In the data rows, the value 128 means zero.
Each row has a hidden score. How much does it go up from the first row of each pair to the second? 10 means little or no change, 20 a big rise and 0 a big fall.
[128 117 123 101 124 117  88 110]
[ 97 145 135 127 132 111 153 117]: 9
[128 108 115 171 130 121 137 105]
[126 120 119 114 146 120 137 114]: 4
[134 117 110  85 149  86 147 118]
[119 114 137 115 132 183  88 134]: 12
[143 108 128 158 133 152  79 107]
[151  92 142 162 127 121  91 107]: 11
[139 112 116 155 119 125  90 130]
[108 149 123 165  93 165 126 161]: 14
[166 115 112 136 116 132 139  96]
[150 119 125 145 113 186  76 127]: 12
[163 113 102 126 117 117 119 115]
[ 79 146 163 117 131 147 169 152]: 6
[ 65 153 134 139 146 169 133 126]
[154 117 116 111 132 116 128 113]: 7
[ 91 130 124 154 121 163 128 131]
[139 141 116 123 136  81 165 125]: 3
[152 110 114 160 116  98 117 133]
[133 133 101 130 136 100 174 133]: 4
[142 111 116 102 134 113 132  88]
[131 113 105 147 132 171 109 115]: 14
[176 133 100 140 156  83 177 115]
[112 117 128 133 148 124 112 120]: 17
[103 127 133 109 147 121 125 125]
[ 91 150 128 206 135 188 199 184]: 13
[154  93 116 151  99 155  84 105]
[129 114 158 146 124 151 107 123]: 2
[116 119 128 170 117 124 138 123]
[143 115 120 129 131 115 123 111]: 4
[110 115 128 111 148  78 137 129]
[144 143 132  95 148 107 160  97]: 0
[154 118 145 148  94 145 104 150]
[138 117 106  92 148 103  92  98]: 3
[136 120 111  90 160 116 122 149]
[127 127 105 110 132  85 156 137]: 18
[161 102  97 129 131 118 131  92]
[137  93 113 134 133 103 122 108]: 13
[ 96 164 149 131  89 118 162 123]
[174 106 119 125 116 131  85 110]: 3
[140 110 120 135 126 105 108 119]
[131 140 117 121 154  82 170 116]: 2
[ 91 136 147 136 144 124 135 140]
[145 103 129 121 153 115  92 131]: 6
[110 123 121 129 132 140 128 116]
[114 169 139  66 160 113 180 163]: 0
[ 82 168 137 157  88 192 124 147]
[191  85 118 149 131 134  91  95]: 0
[139 127 119 118 142 144 120 158]
[128 105 135 102 156 156 110 126]: 6
[ 86 208 217  76 133 201 146 207]
[151 114  94 110 119 115 147 118]: 20
[107 132 119 144 137 150 125 122]
[ 80 160 125 113 128 134 162 121]: 11
[ 81 212 198 113  80 184 148 243]
[148 128 117 132 117 119 147 118]: 6
[153 144 130  76 121 127 108 105]
[159  83 121 176 112 108 121  87]: 19
[124 118 113 119 155  80 143 142]
[158 107 102  81 153 114 123 122]: 4
[103 156 145  59 135 103 145 136]
[138 141 136 100 137 115 168 109]: 7
[133 121 123  91 116 168  83 144]
[136 149 124  58 155 113 135 134]: 0
[162 108 122 146 157 144  80 106]
[128 125 113 135 127 116 113  88]: 19
[121  93 120 166 126 105 125 123]
[ 67 127 143 144 130 129 110 154]: 11
[ 95 138 111 181 135 181 142 149]
[133 103 110 121 126 107 131  90]: 8
[140 110 109 140 120 101 125 137]
[ 96 146 128 139 138 155 119 152]: 6
[131 122 111 183 112 147 106 166]
[ 68 138 170 107 139 118 156 119]: 0
[157 149 124  49 129 110 112 155]
[165 122 121 158 134 115 133  90]: 12
[156 113 107 108 128  99 147 101]
[188  89 109 131 157 128 103 113]: 3
[ 91 126 130 138 138 126 111  85]
[153 105 105 106 139 102 111 103]: 6
[128 105 107 144 120 153 129 104]
[ 10 255 255   1   0 255  77 255]: 20
[112 136 116 167 126 115 159  99]
[146 138 101 120 143  97 145 132]: 4
[158  89 130 121 132 126  89 147]
[136 137 110 133 132 103 155 155]: 12
[133 119 122 145 136 151 114 116]
[191  88 119 162 125 121  92 137]: 11
[105 151 171 170 102 207 125 135]
[ 76 131 134 144 141 146 112 120]: 12
[143 124 116  94 141 109 139 150]
[162 104 121 118 149 115  92 101]: 8
[140 104 119 173 115 151  96 109]
[118 121 110 138 131 110 128 130]: 9
